128 stands for zero in the data rows.
Here are some points:
[135. 161.  99. 142. 107. 115. 115.  95. 101. 115.  42. 114.  41.]
[ 69. 153. 109. 117.  72. 187. 142. 175. 161.  65. 158. 165.  97.]
[142. 128. 146. 142. 138. 115. 153. 137. 120. 125. 126. 118. 127.]
[149. 135. 143. 122. 182. 133.  77. 113. 123. 145. 112.  76. 153.]
[130. 122. 176. 122. 149. 163. 123. 117. 127. 140. 183.  71. 148.]
[169. 124. 107. 153. 194.  95.  97.  89. 116.  78.  12.  58.  60.]
[135. 125. 120. 138.  90. 122. 162. 137. 135. 153. 146. 189. 105.]
[110. 130. 130. 117.  93. 112. 148. 135. 117. 127. 143. 167. 142.]
[153. 140.  96. 136. 122.  92. 110.  97. 107. 121.  61. 156. 110.]
[214.  37. 173. 182. 196.  85. 123.  49.  87. 176. 144.  69.  87.]
[ 85. 122.  92. 125.  64. 129. 173. 140. 131. 144. 194. 218. 132.]
[133. 105.  97. 138. 127.  76. 140. 110.  88. 130. 109. 131. 113.]
[ 78. 158. 114. 113.  91. 131. 138. 163. 147.  97. 125. 169. 123.]
[ 66. 127. 117. 132.  38. 148. 192. 181. 148. 135. 225. 211. 143.]
[182. 105. 141. 132. 205. 133.  73.  82. 120. 152.  95.  75. 141.]
Here are 12 more points, each followed by its number:
[147. 107. 143. 145. 126. 109. 154. 115. 131. 171. 173. 104. 111.] 0
[ 88.  89. 183. 131.  75. 147. 163. 142. 135. 205. 255. 199. 176.] 1
[166.  89.  51. 206.  53.  23. 236.  85.  57. 162.  73. 222.  71.] 2
[117. 142. 124. 104. 168. 150.  95. 125. 127. 104. 105. 102. 130.] 3
[154. 108. 224.  84. 223. 197.  41. 139. 190. 167. 174.  30. 172.] 4
[151.  81. 166. 120. 147. 107. 135. 122. 123. 166. 177.  98. 156.] 5
[ 78. 134.  62. 133.  16. 135. 201. 192. 135. 139. 194. 251. 153.] 6
[154.  77. 112. 181.  94.  50. 176.  88.  96. 165. 110. 163.  96.] 7
[144. 116. 152. 152. 141. 110. 114.  98. 122. 121. 111.  87.  89.] 8
[ 84. 120. 145. 111. 107. 132. 163. 190. 184. 145. 176. 158. 161.] 9
[166. 118. 146. 133. 151.  93. 111. 102. 112. 162. 125. 127. 132.] 10
[166. 108. 129. 165. 113.  62. 138.  78.  71. 151.  95. 140. 104.] 11
Which of these numbered points is nearest to each point below, ignoring the 3 directions in which the first points spread most? Its number follows each.
[149. 128. 167.  79. 207. 193.  33. 138. 175. 134. 129.  70. 173.] > 4
[121. 146.  52. 138.  74.  84. 164. 135. 102. 118.  82. 201. 107.] > 6
[ 97. 140.  92. 113. 121. 122. 138. 128. 124.  97. 136. 156. 136.] > 3
[ 66. 184. 101.  87.  88. 188. 124. 187. 168.  79. 140. 166. 146.] > 3
[162.  92. 122. 161. 143.  95. 129. 105. 101. 130.  89. 108.  58.] > 8
[ 82. 177.  57. 113.  42. 140. 205. 176. 142.  67.  76. 185. 114.] > 2
[127. 127. 124. 126. 205. 154.  51. 102. 124.  79.  96.  32. 118.] > 3
[146.  39. 193. 149. 144. 136. 135. 129. 151. 210. 254. 138. 168.] > 4
[178. 129.  65. 179. 107.  20. 179.  88.  54.  95.   6. 135.  73.] > 2
[169. 112. 171. 129. 163. 104. 104. 113. 109. 176. 144. 113. 158.] > 10
[120. 111. 126. 100. 117. 152. 131. 136. 145. 145. 182. 155. 160.] > 3
[ 74. 186.  79. 102.  66. 152. 149. 168. 141.  80. 118. 207. 134.] > 3
[ 97. 199. 142.  74. 178. 166.  81. 133. 173.  73.  77.  47. 137.] > 5
[222.  15. 167. 181. 169.  15. 131.  66.  76. 244. 161. 106. 134.] > 5
[126.  57. 176. 141. 134. 100. 144. 121. 120. 183. 217. 135. 146.] > 5
[111. 208.  51. 138.  84. 124. 150. 133.  96.  24.  26. 135.  80.] > 2
[165.  81. 187. 148. 216. 133.  90.  89. 148. 141. 119.  40. 121.] > 8
[ 79. 183.  74. 112.  69. 168. 146. 148. 144.  82. 137. 145. 109.] > 0
[109. 162.  85. 149.  98.  99. 171. 138.  99.  95.  60. 162. 108.] > 2
[ 79. 186.  73.  94.  87. 152. 134. 171. 131.  37.  66. 160. 115.] > 3
[ 95. 128.  97. 130.  78. 121. 170. 141. 142. 124. 170. 189. 121.] > 3
[140. 167.  83. 115. 127. 131. 136. 114. 124.  66.  14. 107.  95.] > 2
